Each path below is one point turned by a fixed rotation once a step. After each direction that follows a path, write how fast that rotation turns it, in degrees per step (0 if it stays still).
Each turn is a multiple of 5 degrees from 10 to 175, or 0.
Each row of a path follows its step; steps can be skipped.

step 1: [-44  -8   2  45  17 -20 -10   2  -6  49  15  -3 -21  21  17  13 -12 -17
  16 -16  14  24  -3  19 -14  -3   3  -4   1   1  -8 -29  10 -18 -38 -10
 -25   4  23  13 -15  -3 -13  21  12  39  27   7   4   4 -52  11  11   7
  11]
step 12: [ -9  36   5   3   9  14  -1  -7   7  -7  16 -10 -30  12 -35 -29   9  44
   5 -12  -4   2 -10   4  -5 -11  17  -5  32 -10 -28  24  23   4  35  12
  13 -19  44   4   6  21  15  12  26 -14  18  17  -9  -1  16  56  12  17
  31]
step 17: [ 22  -1  16  -1  35  -9 -11 -19   0 -40 -16  -5  -3  33  14  12  19 -19
  -2  12   7  -2   4  20   5  -9  29   1  28 -17  13  39   5  29 -27  24
   0   1  39   8   2  18  15  36  34  10 -15  12   8 -26  -8  -1  41  33
   3]
step 20: [  1 -19 -25 -17  19  -9  -2   1 -33   7  -2   0 -23  -4  -2 -38  10 -31
 -34  24  -5   5 -33  13   9 -11  -2   0  42   8   1  13  12   6 -23 -14
  -2   8   9  11  40  17   5  41   0  -1  29  15 -10 -13  -2  63   1 -23
   8]
step 26: [  4 -27  37  22  21   1 -18  -5  17   6  32  37 -29  -2   7 -27  10  -6
  -6  18 -29   5 -28  -5  14   6  -4  -2   9  -3  35  -7 -34 -23 -31 -13
   9   2  43  -3   3  12 -43  21  22   3   1  -9 -22   2  14  10  -7   9
  29]
step 30: [  3  41  14  -5  20   3  27 -11   1 -11 -43   1 -23  20  10  -2 -13  21
 -26  -5  27 -11  -7  -5   9   5  -4  -5  19 -51  -7  45   8  16  12  13
 -17 -10  23   9  26 -22   7  35  24  14  16  16 -16 -30 -10   4  26  -1
  31]
step 31: [ -4 -23  50  -1  21 -35   8 -14  23  28  -6  25  15   9 -16  -1  43  12
  -7 -30 -18 -23  13   0 -19  13  26  -1 -13 -21   3 -18  22 -26  -4  -5
 -24  -8   4 -10  35   5  25   9  21  -9  18  -3 -27 -17 -13 -11 -10  19
  38]
step 40: [-18   6  -1   9  12  -9  22  -9   6  31 -21  26  15  22   5   7  -6 -16
  12  12   7  27   3  31 -16 -18 -21  29  10  -1  -1 -10  14   4 -47  16
 -21  19  -6  17   7  12 -10  30  25  28   0  14 -29  -4 -37  49  33  28
  11]
step 41: [-22 -35  -2  22 -22   7  -8  -9 -32  15   2  -4 -27   6  10  -9  -3 -28
 -14  -1 -27   9   2  -6   3 -28 -20  -4  -5   7  -7 -32  16 -10 -25  -5
 -16 -19  65  -2  17   8  33  17  15  15  20   1 -35  17 -28 -27 -17  14
  20]
Directions:
[  4  -5  -3   3 -11  -1   4  -6   2  -4   4  -8  -3   1   8  -2  -6  -2
  -9   4   0   4   1   0  -5   0  -2  -1  -7   5   4   4   8   7   6  -4
   4   4   2   0   7  -5  -3  -9  -7  12   2   1  -1  -7 -13  -8   7   8
  -1]	55
[ -8  -4   0 -14  -1  -4   3  -7   0   2 -10 -11  -5  -3   7   7  -2   1
  -4  -3  -6  10  -4  -4  -4   7   0   6  -5   5  -3  -2   3  -6  -1   5
 -10  -5   0   9   3  -3   4   2   3  -4   2  12  -2  -1  -1   6  -1  -5
   7]	35
[  7  -4   9  -5   8  -6  -6   1   6  -1   4  -1   5 -14  -3   3  10  -8
   4   1  -1   7  -1  -7  -9   4  -3  -5   2  -2   0  -3  -3   4  -2  -1
   0   4 -10   2   4   1  -3   6  -2   0  -9  -3  -5  -7  -9  10   4   9
  -3]	160
[-12  12   1   7   0   0   5  -7   7  -3   4   6  -6  -3  -3   8  -1   9
  -2   3   5   5   6  -3  -3   0   4   5  -3  -8  -8   0   2   3   3  -7
   4  -3  -4  13   6  -2  -1  -1   0  -5   2  -5  -6  -3  -2   0  -4  -2
 -13]	120
[ -6  -3   5 -15   1   4  -8  -2   2  -8   2   1  -6   0   1   1   0   4
   4  -7   2  -4   3  -1 -12 -11   2  -3  -3   6   4  -3   0   4   4   4
   8   8   9  -4  -5   6   0   1   5 -10  11   3   2  -1  -1  -4   3   3
  -9]	145
[ -4   3  -1   2  -4  -3  -7  -8  -4   3   3  -5  -1  -4  -6  -2   2   0
  -8   3   4 -12   6  -2  -1   7  16  -5   9  -6   1   3   5  -4  -6   4
  -9   6  -4  -3  -7   0   0  -3  -1   1  -1  13   7  -5  -2   0  -2   5
  -6]	20

step 3: [ -7 -38  -7 -25  -3  24  20  24 -26  -1  27 -22  24 -20 -37  -2 -10  -7
  -2  16  22  -2 -15  -1 -19 -16  -5   2 -16  20 -40  11 -36  21  27  28
   8  -9 -15 -36   6   8 -26 -46  11 -11 -16   1  10 -46 -18 -21  11  -5
   1]
step 5: [-35 -42  -2   0   7  27 -20  -2   8  21 -30  -4   4  32   1  11  12  23
 -10 -27  11  11 -24  16  27  -7  17 -27 -28   0 -36  -8 -12 -11  21 -26
  -8 -12  26 -31 -16  47  -3 -14  20 -15 -16  -8  14  26  10  30 -11  35
  12]
step 11: [  1 -23  23  -1  41  30  25  49  21  24  13 -42  -5  26  -5  -9   0  35
  -6   9 -11  -3  13 -15 -24  12 -24   2   6 -14 -37 -16  20 -31  45  19
  -2 -18   5   1 -17  41 -17   1  14   6 -17  -5   0 -10   5 -27  -9   3
 -13]
step 12: [-20  -9   0 -56  -2  -7 -30  -3 -20  39   5 -56  17  -6   6  15 -34  10
  23  -1  44   3   3 -23   0  19  31 -15  -2  25  -8  18  -7   6 -12  -1
  22  -8  17   6  28  28 -12 -19  17  -4 -19  -7  -4   8 -12   8  12  42
 -22]
step 16: [  8 -27  18  11   6  -2   1  -4 -21  21 -26   3  29   7  -6 -51 -11  29
  10  -5  13  47   0  16  16 -20  31 -14   4   4   0 -19   0 -19  16  21
   9 -60   1   5  19  17   3  -7  26 -34  -5   2  -9  47  35  13  -1  -7
  10]
step 24: [ -2   0  -8 -38 -17 -44   0 -34 -37  20 -29   4  42  -8 -27 -15 -25  24
  28  26   6  19  20  14 -12 -10 -10   9 -14   6 -39  26  -7   7  12  -1
  -9 -40   1  15 -28  13   1  18   9  13   9 -25  18  20 -22 -23   5  11
 -17]
step 25: [ -4 -31  -9  21  -5  47  15   6 -12  21 -13  12  11  -9  -4   5  39   5
  -1   4   0  24   1  -1  25 -19   4   4  12 -22 -47  -4  -4  -5  46  10
 -41   0   3 -26  23   1  -6  -1  23 -31 -16 -42  17  18 -16  28  21  43
   0]
step 26: [ 35 -34  48 -38  -2   7 -17  32  -2  21 -24  12  -1 -14  20 -22 -17  -5
   7   1  25  -9  -3 -10  -4  -4  14  -8   3   6  17  19  -4 -27  60 -26
   8   8 -18 -19 -29  32 -34 -15  27  15   6  -3 -11 -20 -20  19 -14  -5
 -19]
step 34: [ 15 -61 -31 -15  11  17 -25 -23  -3  22  -2  16  -7  18   0   7  -4  -4
  -4   5  17 -11   4 -21 -20 -13  46   3 -18 -23 -44   1 -10 -22  43  26
  18 -22  26 -33   4   6   5 -24  12  25 -21  11 -17  12 -10   0  19 -16
 -23]
Directions:
[  5   1   1  -1   2   6  10 -10  -2  -5   6   3   2  16   5  -9   4   1
   3   2   2  -4   6   3  -5  -3   2   9  -4  -4   4  -2  -7  -3  -9  -9
  -4  -4   0   0   1   8  -6   5   3   2  -4   9   5  -2 -10  -4   1  -1
  -4]	110
[  5   8   8  -2   1  -1  -6   1   4   7 -10  -1   5   4  -6   4   9   2
   8   2   3  -1  -3   9  -2 -11   2  -1  -9   2  -5  -2  -3   1  -3 -10
  -7   2   4   0  15  -3   1   5  -9  -2   1  -4  -6   3   5   2   5   9
  -1]	90
[ -3  -3   7   3   6   1   2   0  -5  -2  -1  -9  -5   2  -8  -6  -1   5
   4  -6   1   3  -2  -2  -1  10  -5   1   7   4  -9  14  -3   3  -3  -6
 -10   2   8   6 -10   9   2   5  -1  -8   3  -7   0   0  -3  -1   8   5
   6]	55
[ -6  -6  -3   0   2  -2  -5   8   4  -3   0   6  -4   5   2  -5  -1   7
   6  -3  -6  -1 -11  -3 -10 -10  -1   0  -9   4 -16   1   0   2   1  -2
   5   4   1  -8  -8  -7  -8   7   4   3   3   8   7  -6   4  -4  -3   1
   3]	175
[-4 -7 -7 -9 -7  5 -1  7  8 -2  8 -8  7  9  1  8  6  4  3 -4 -1  2 -6  6
 -4 11  0  3 -8  3  7  7  4 -6  1 -2  6  6 -2  1  0  5  8 -7 -7 -7  0  4
 -6 -3 -2 -6 -4  5  1]	45
[ -6  -3  -3   7  -5   0   3  -1  -1  -2   3  -1  -4   1  -3  -2  -2   2
  -6  -3  -1   2   4  -1   0  -6  15   1   5   7  -4  -2   5  -8   1   3
   4   4   6 -11  16   9   7   2   0  -5  -9   1   6  -2   3   3  10  -2
  10]	160

step 4: [ -6  -1  11  -1  -4  -2  -8  16  13  17  27  10   3  -4  22 -43  35  25
   4 -41 -16   7  -2 -24 -32  -9  11 -13  20   4   2  27 -12  19  -3  41
 -22 -16 -14  47 -24  15  25  37  18 -13 -16 -33  -6  -8 -20  12  -7  18
  -1]
step 5: [-26  19  43  12  12   8 -13  10  -1 -25  23  26  23 -11  22 -13  -7  21
   2 -13 -18   9  21  28  14  14  23   4  20  -9 -11  16  35  -1   1  -5
 -29 -13   4  24 -22 -19  36   9 -19 -57 -12 -29  12   6 -19   0  10  33
   7]
step 19: [-23  23  -3  12 -13  -2 -13  33  -4 -16  33  15 -21 -33  24   6  14 -14
  -3   6 -26  21   0 -18  19  14   4  12  12 -45  19  31  -7  15  24 -32
  -5 -10 -12  34 -10  12  25  35 -12   9 -23  15   0  22 -19  -1 -14  40
 -17]
step 21: [-39  24   8  23  -4 -10  11   6  33   2  15  19   7  -4   3 -33 -17 -16
   2 -19 -14  21   4   4  27   4 -24  15  40   2   7  22   3 -26  21  17
  -1 -19   6  59 -18   3  15  17 -29 -23  21 -19  18 -15 -25  15   8  24
 -18]
step 28: [-17  18  -1   9  -3  38  19  13  -6 -24  15  -9  15  18  -3 -20  -8  31
  11 -19 -48 -15 -20  31  29 -20   6  12  26 -14 -11  -3  18  13  37 -35
   9  25  20  56  14   0  -7  15  -6  -3 -13 -26 -19   6   5   2 -19  17
 -10]
step 31: [ -6  -7   3  17   9 -27  -6  29  11  15  25  19  13 -32  -8 -18  18  42
  15 -15   5   2   3 -21  19  -7  24   9  21 -13 -11  -8   1  30 -10  -8
 -21  21 -10  56 -17  23   8  18   4  -2   7 -24 -26  -4  -1   2 -13  62
   6]
step 32: [-19  35  12  15   3 -25 -15  -4 -31 -48  33 -10  -1  -1  18 -16  12  15
 -27 -31  -8  31   2  -4   8   1   3  10  20 -20 -32  25   7   7   1  10
 -31 -10 -14  14 -22   6  48   4   6 -22 -15  22 -24  14  -9   4  -6  44
  12]
step 34: [-16  -1  34  42 -10  19 -19  -4  21 -11  -7  10 -26   2  -2  -7  12  30
   7 -27 -11  20  26  31   2   6 -15  -8   2   3  22  27   7   3  15  29
 -31 -13  -2  55 -19  41  32  26   4 -30   0  -5   3  -2 -22  10   3  17
   7]
step 39: [-27  13  -2   1 -14  10  -8  -2 -38  -7   8 -21  14  17  -6 -28  -1 -17
   3 -27   1  40   9  35 -13 -31 -66  17  23   8  15  21 -13  -9  11  -2
  12 -24  15  39   4 -13   7  11 -29  -5   9  14 -18  -7  -5  15  -2  29
 -24]
Directions:
[  5   7  -4   8  -7   3   8  -6   4   2   2  -9   4   4   2  -9   6  -1
 -13  -8  -2   0   0  -2   8   5  -3   1   6   2   2   2  -1  -3  -7  10
  10  -4   4   9   6   2  -3  -5   6  -5   4   9  -7   3  -1   0   3  -3
  -5]	60
[  0  -3 -10  -1   7  10  -2  -6   3  -3  -6   3   7   6   0  -3  -4   0
   3  -4  10   2  -1  -6   9   7   9   6 -11   9  -3  12  -4   5   7  -2
   4  -9   1   3   1  -2   6   3   5   6   1  -8  -1   0   4   1   3   1
   1]	55
[  1  -4   0  -2   5   0   7   5  12  -8  -1  -4   6  -6 -10   1  -6  10
   9  -5  -2  -5   1   2   9   2   0  -6  -3  -3  -5  -2   7  -7  -2   3
   4   0   0  10   2   4   2  -2  -3  -2   3   2  10   1  -7  -9  -3   3
  13]	110
[ -1   1 -13   5   6  -6   1  -3 -11  -2   3  -2   8   3   5   3   7  -1
   7   8   0  -5   8   1   3   0  -2  -2  -3   7  -5  -2 -10   1  -1   6
  -8  -2   3   0  -5   7  -5  -7 -13  -9   8   1  -3  -1   4  -5  -6   7
  -1]	45
[  1  -8  -6  -8  -3  -5   7  -4   4 -10   1  -2  -3   6   5  -2   7  -8
   7  -7   3   2  -3  -4 -14   5   0  -1  -9   2  12  -7   7  -1  -3   8
   5   5   6   4  -6   5  -1  -1   0  -1  -4  -6   5   0   2   3   4   6
  -4]	110
[ -4   0  -7   0   0  -7  17  -9   1   7  -5   2  -3  -9   2   6  -5   2
   5   3  -2   2   0  -2   0  -1   0   1   7  -3   0  -3  -5  -2   9  -3
  -3   1  -1  10   3  -2  -4  -7  11   1   3 -14  -5  -2  -8   3  -3  -4
  -5]	145
[ -1   1   5   8  -5   0  -2  -4   6  -8   1  -4  -6 -10   1  -4   2   2
   7  -2   2  10  -1 -10  -1  -3  -6  -2   2   3   1   3  -9  -1   9   3
   1  -2   0  -6 -10   1   9  -8   0   9   2   8   5   2   2  -9 -11  -3
  -6]	140
[-14   3   2   4   0   2   9  -8   4  -9   4  -3  -9   8   3   4 -12  -7
  -4   2   1   0   2  10   1  -1   2   5  -5  -6  -3   3  -2  -7   3   1
  -6   1   5   2   6 -11   5   1  -9  -1  -5   8   1  -1  -1  -2   0   7
  -6]	160
